In the data rows, the value 128 means zero.
Here are some points:
[105, 58, 153, 110, 96, 95, 94, 163]
[162, 83, 157, 159, 85, 145, 140, 34]
[89, 57, 81, 135, 175, 166, 135, 132]
[165, 77, 100, 176, 120, 192, 174, 69]
[112, 118, 144, 126, 109, 99, 138, 170]
[164, 138, 190, 129, 68, 64, 118, 165]
[125, 0, 126, 130, 98, 166, 103, 73]
[126, 171, 120, 132, 158, 127, 137, 132]
[146, 164, 142, 135, 142, 108, 132, 122]
[176, 255, 115, 140, 163, 143, 170, 99]
[121, 176, 73, 132, 174, 177, 153, 119]
[122, 125, 123, 129, 121, 123, 131, 141]
[101, 120, 82, 115, 169, 173, 117, 104]
[119, 161, 93, 85, 154, 152, 96, 165]
[152, 154, 140, 134, 109, 121, 136, 129]
[103, 0, 119, 115, 114, 133, 87, 153]
[115, 139, 79, 133, 170, 160, 141, 131]
[135, 178, 154, 102, 103, 97, 115, 193]
[188, 11, 160, 176, 72, 153, 133, 38]
[140, 196, 137, 106, 136, 104, 109, 173]
[99, 46, 127, 149, 111, 121, 159, 157]
[138, 14, 152, 126, 86, 111, 84, 155]
[99, 69, 144, 88, 90, 103, 68, 184]
[104, 251, 118, 89, 174, 103, 107, 180]
[148, 174, 165, 104, 95, 104, 101, 101]
[110, 168, 209, 125, 73, 29, 125, 144]
[181, 40, 108, 172, 95, 205, 152, 73]
[175, 181, 108, 145, 142, 166, 150, 121]
[164, 151, 150, 157, 111, 119, 150, 107]
[161, 184, 138, 161, 141, 139, 163, 57]
[137, 210, 164, 143, 108, 92, 161, 94]
[145, 227, 159, 104, 115, 98, 110, 102]
[103, 67, 111, 114, 128, 148, 96, 135]
[160, 188, 173, 146, 92, 87, 151, 124]
[160, 202, 126, 149, 164, 146, 162, 69]
[102, 194, 152, 97, 136, 57, 99, 183]
[102, 24, 97, 121, 145, 148, 101, 162]
Here are 16 more points, each followed by its number:
[81, 178, 106, 74, 162, 106, 82, 214] 0
[148, 146, 98, 120, 145, 157, 122, 144] 1
[160, 178, 182, 148, 83, 86, 158, 103] 2
[83, 74, 84, 124, 175, 156, 120, 159] 3
[138, 170, 120, 134, 146, 103, 147, 199] 4
[122, 119, 117, 114, 147, 120, 102, 170] 5
[128, 243, 143, 109, 127, 105, 127, 123] 6
[127, 190, 154, 134, 129, 74, 145, 168] 7
[131, 112, 159, 128, 67, 109, 126, 110] 8
[122, 127, 128, 130, 153, 112, 141, 132] 9
[125, 102, 142, 107, 114, 138, 87, 109] 10
[99, 68, 94, 107, 143, 165, 102, 135] 11
[118, 82, 139, 98, 100, 130, 81, 128] 12
[117, 74, 139, 148, 107, 134, 147, 97] 13
[130, 189, 114, 127, 168, 139, 131, 107] 14
[85, 12, 143, 99, 90, 100, 75, 182] 15
Which two of these numbered points are nearest to each point below, ignoring the 3 directions in which the first points spread most? Their numbers follow each, nearest first.
[140, 136, 148, 142, 123, 122, 137, 70] > 14 15
[127, 120, 84, 146, 180, 183, 153, 74] > 14 3
[147, 68, 147, 156, 96, 141, 139, 72] > 15 14
[133, 95, 82, 145, 170, 170, 140, 154] > 4 7
[115, 48, 138, 104, 99, 128, 85, 140] > 11 0
[93, 157, 115, 123, 178, 93, 136, 165] > 9 3
[141, 213, 146, 124, 114, 128, 128, 91] > 6 11
[177, 128, 118, 164, 150, 149, 150, 94] > 5 9
[169, 66, 132, 186, 95, 172, 190, 40] > 2 13
[126, 147, 162, 116, 107, 91, 109, 127] > 14 11
[119, 102, 147, 130, 84, 119, 131, 115] > 8 15
[165, 154, 105, 141, 171, 147, 134, 126] > 5 1
[132, 245, 134, 131, 151, 91, 158, 169] > 7 2
[138, 109, 153, 118, 96, 105, 108, 132] > 0 15
[141, 148, 70, 131, 187, 193, 134, 96] > 0 14
[116, 119, 96, 155, 150, 174, 173, 78] > 13 2
[93, 111, 116, 86, 139, 121, 77, 165] > 11 12
[140, 126, 142, 133, 120, 130, 124, 90] > 14 11
[123, 137, 151, 128, 92, 102, 144, 142] > 2 13
[125, 136, 182, 115, 96, 62, 101, 157] > 14 15
